Each row has a name. Each question is about the rows just above it.

[176 160 157 156 166 184 137 168 157 156 166 184 137 168 144 150 128 167
 119 110  93 129 119 180 161 175 150 150 149 131 169 105  93 115 111 158
 132  70 120  86 164 151 125 124 129 173 153 155 145] : (19)
[ 70 106 106 148 133  96 176 162 157 156 166 184 137 168 144 150 128 167
 119 110  93 129 119 180 161 175 150 150 149 131 169 105  93 115 111 158
 115  70 120  86 164 151 125 124 129 154 146  92 164] : (156)
[ 70 106 106 148 133  96 176 162 157 156 166 184 137 168 144 150 128 167
 119 110  93 129 119 180 161 175 150 150 149 131 169 105  93 115 111 158
 132  70 120  86 164 115  90 129 124 129  74 100 112] : (154)
[161 157 156 166 184 137 176 162 157 156 166 184 137 168 144 150 128 167
 119 110  93 129 119 180 161 175 150 150 149 131 169 105  93 115 111 158
 132  70 120  86 164 151 125 124 129 154 146  92 164] : (40)
[ 94 164 100 103 156 102 159 182 155 137 154 103 119 137 135 130 102 148
 144 152  75 141 120 142  98  84 125  91 142 144 166  98 141 120 163 167
 124  70 134 101 127 184 120 173  99 112  80  74 135] : (204)
Whose row is [ 70 106 106 148 133  96 176 162 157 156 166 184 137 168 144 150 128 167
 119 110  93 129 119 180 161 175 150 150 149 131 169 105  93 115 111 158
 132  70 120  86 164 115  90 129 124 129  74 100 112]? | (154)
Give the next 2 entries after [160 157 156 166 184 137]. | [168 157]
The next 2 entries after [120 173]: | [ 99 112]
Whose row is [ 70 106 106 148 133  96 176 162 157 156 166 184 137 168 144 150 128 167
 119 110  93 129 119 180 161 175 150 150 149 131 169 105  93 115 111 158
 115  70 120  86 164 151 125 124 129 154 146  92 164]? | (156)
The next 2 entries after [166 184 137 176 162 157 156 166 184 137 168 144]: | [150 128]
What are the next 2 entries after [130 102 148 144 152  75 141 120 142  98  84]? | [125  91]

[150 122 133 116 150 119  91 139  95 113 176 127 118  94 120 158 110 108
 113  98 140 131 108 157] : (132)
[139 140 142 118 147  96 155 153 111 129 110 154 130 108 136 129 174 129
 139 176 129 138 154 160] : (19)
[170  82 133 172 129 156 158 103  87  94 130 147 107 120  94 152 108 134
 131  90 154  87 116 122] : (156)
[ 91 144 148 151  82  85 174 149 129  95 132 143  94  87 141 129 149 168
  87 150 104 142 125 156] : (204)
[ 88  96  98 157  87  79  83 102 141 104 130 123 121  81 125 152  92  85
  94 159 114  88 146 150] : (172)
[177 127 165 105 113  91 159 173 134 165 164  91 147 174 106  87 166 124
  95 142  95 167 177 160] : (18)
[ 86 125 103  97 128 173 114 164 120 139 140 145 118 124 133 153  89 175
 112 113 150 131 132 114] : (40)
[139 163 156 144 114 163 148 129  98 175 111 162 119 171 130 115 110 161
  86 114 162 151 121 136] : (27)
[ 91 136 101  86  82 118 144 167 169 165 114 131 175 160 143 128 163  87
 102 159  89 149 136 105] : (154)
Give the next 2 entries after [142 118 147  96]. | [155 153]
Give the next 2 entries after [177 127]. | [165 105]
The next 2 entries after [139 140 145 118]: | [124 133]
The next 2 entries after [176 127]: | [118  94]
Give the next 2 entries after [ 96  98 157  87  79  83 102 141 104]. | [130 123]
The next 2 entries after [174 129 139 176 129]: | [138 154]
The next 2 entries after [ 89 175]: | [112 113]

[139 131 163 118  84 100 132 131 128 146  99 126 166] -> (172)
[144 131 154 101 103  83 145 111 131 142  99 120 111] -> (27)
[ 98 132 131 144 101 124 105 139 122 151 112 123 161] -> (19)
[101 124 105 138 122 151 112 135 125 121 110 130 148] -> (74)
[127 117 133 146 103 123 102 132 124 121 113 135 147] -> (156)
[131 140 159 111 103 119 144 146 133 145 110 109 155] -> (170)
[126 117 135 146 100 124 101 136 123 120 111 131 148] -> (163)
Give the next 2 entries after [101 124 105 139 122 151 112]. | [123 161]
Give the next 2 entries after [100 132 131]. | [128 146]
Give the next 2 entries after [146 133 145]. | [110 109]
What are the next 2 entries after [135 125 121 110]? | [130 148]
The next 2 entries after [131 154]: | [101 103]
What are the next 2 entries after [ 83 145]? | [111 131]
Give the next 2 entries after [139 131 163 118]. | [ 84 100]

[140  91 142 140 133  88 104] -> (40)
[140  91 142 143 134  87 104] -> (170)
[140 135 143 149 133  88 104] -> (18)
Which row holds [140  91 142 143 134  87 104]? | (170)
What are the next 2 entries after [140 135 143 149]? | [133  88]
What are the next 2 entries after [140 133]? | [ 88 104]

[124 149 103  98 125 128 131 145 140 112 135 111 140 132 130 104 107] : (163)
[126 124 107 119 154 144 114 157 143 125 141  87 143 135 126 143 139] : (74)
[103 124 107 118 141 121 102 126 121 140 135 111 112 132 128 125 126] : (172)
[120 154 158 131 140 142 131 149 146 139 140 101 146 144 124 152 141] : (40)
Give the next 2 entries after [126 121 140 135]. | [111 112]
What are the next 2 entries after [149 146 139]? | [140 101]
The next 2 entries after [112 135 111 140 132]: | [130 104]
What are the next 2 entries after [107 118]? | [141 121]

[131 148 129 135] : (19)
[150 117  98 169] : (40)
[145  88 137 138] : (18)
[140 128 107 130] : (172)
[126 106 136 118] : (204)
[137 148 136 135] : (163)
[128 135  97 128] : (170)
[129 124 139 133] : (74)
[140  68 100 132] : (154)
[140 128 107 125] : (27)
[143 134 111 132] : (156)
[142 112 133 129] : (132)
The row with [128 135  97 128] is | (170)
The row with [140 128 107 130] is | (172)
Whose row is [140 128 107 125]? | (27)
The row with [143 134 111 132] is | (156)
Whose row is [140  68 100 132]? | (154)

[135 172  79 111  94 127 117  88  97 129 110 122 110 124 172 154 140 112
 114 126 137 133 131 141 129 152 160 128 146 178] -> (40)
[109 139 111 107 124 128 102 152 131 109 123 144  94  87 188 112 161 176
 148  96 119 149 133 146 104 143 117 113 136 144] -> (172)
[ 88 132 135 172  79 111  94 127 117  88  97 129 110 124 172 154 140 112
 114 126 137 133 146 155 115 170 168 117 132 186] -> (154)
What are the next 2 entries after [ 94 127 117  88  97 129 110 122 110 124]? | [172 154]
Give the next 2 entries after [135 172  79 111  94 127 117  88  97 129 110 124]. | [172 154]
The next 2 entries after [112 161 176 148  96 119 149 133]: | [146 104]

[156  83 147 159] = (156)
[159 129 116 144] = (163)
[146 130 125 145] = (154)
[135 160 110 124] = (18)
[115  98 142 128] = (27)
[138 103 167 161] = (19)
Whose row is [138 103 167 161]? | (19)
Whose row is [156  83 147 159]? | (156)

[136 159 150 172 176 152 164 111 179 164] : (170)
[101 108 133 120 127 111 129  93 132 128] : (40)
[126 104 107 102  80  90  97 126  87  88] : (163)
[126 104 107 102  80  90  97  83 125 118] : (204)
[128 123 101 112 112 119 125  97 114 121] : (154)
[142 140 127 144 137 143 134  80 136 132] : (74)
[101 143 134 140 137 127  80 144 122 127] : (132)
Whose row is [142 140 127 144 137 143 134  80 136 132]? | (74)
What are the next 2 entries after [159 150 172 176 152 164 111]? | [179 164]
What are the next 2 entries after [ 80 144]? | [122 127]
What are the next 2 entries after [140 127 144 137 143 134  80]? | [136 132]
Give the next 2 entries after [134 140 137 127  80]. | [144 122]

[145  99 105 124 148 137] = (40)
[102 144 130 141 180 157] = (74)
[134 116 159 155 123 135] = (156)
[176  84 161 174 111 129] = (154)
[124 115 105 124 136 108] = (172)
[148 100 123 136 107  82] = (132)
[ 80 154  96  88 151 124] = (163)
[145 123 125 102  98 121] = (27)
Give the next 2 entries after [134 116]. | [159 155]
Whose row is [124 115 105 124 136 108]? | (172)
Give the next 2 entries after [102 144]. | [130 141]

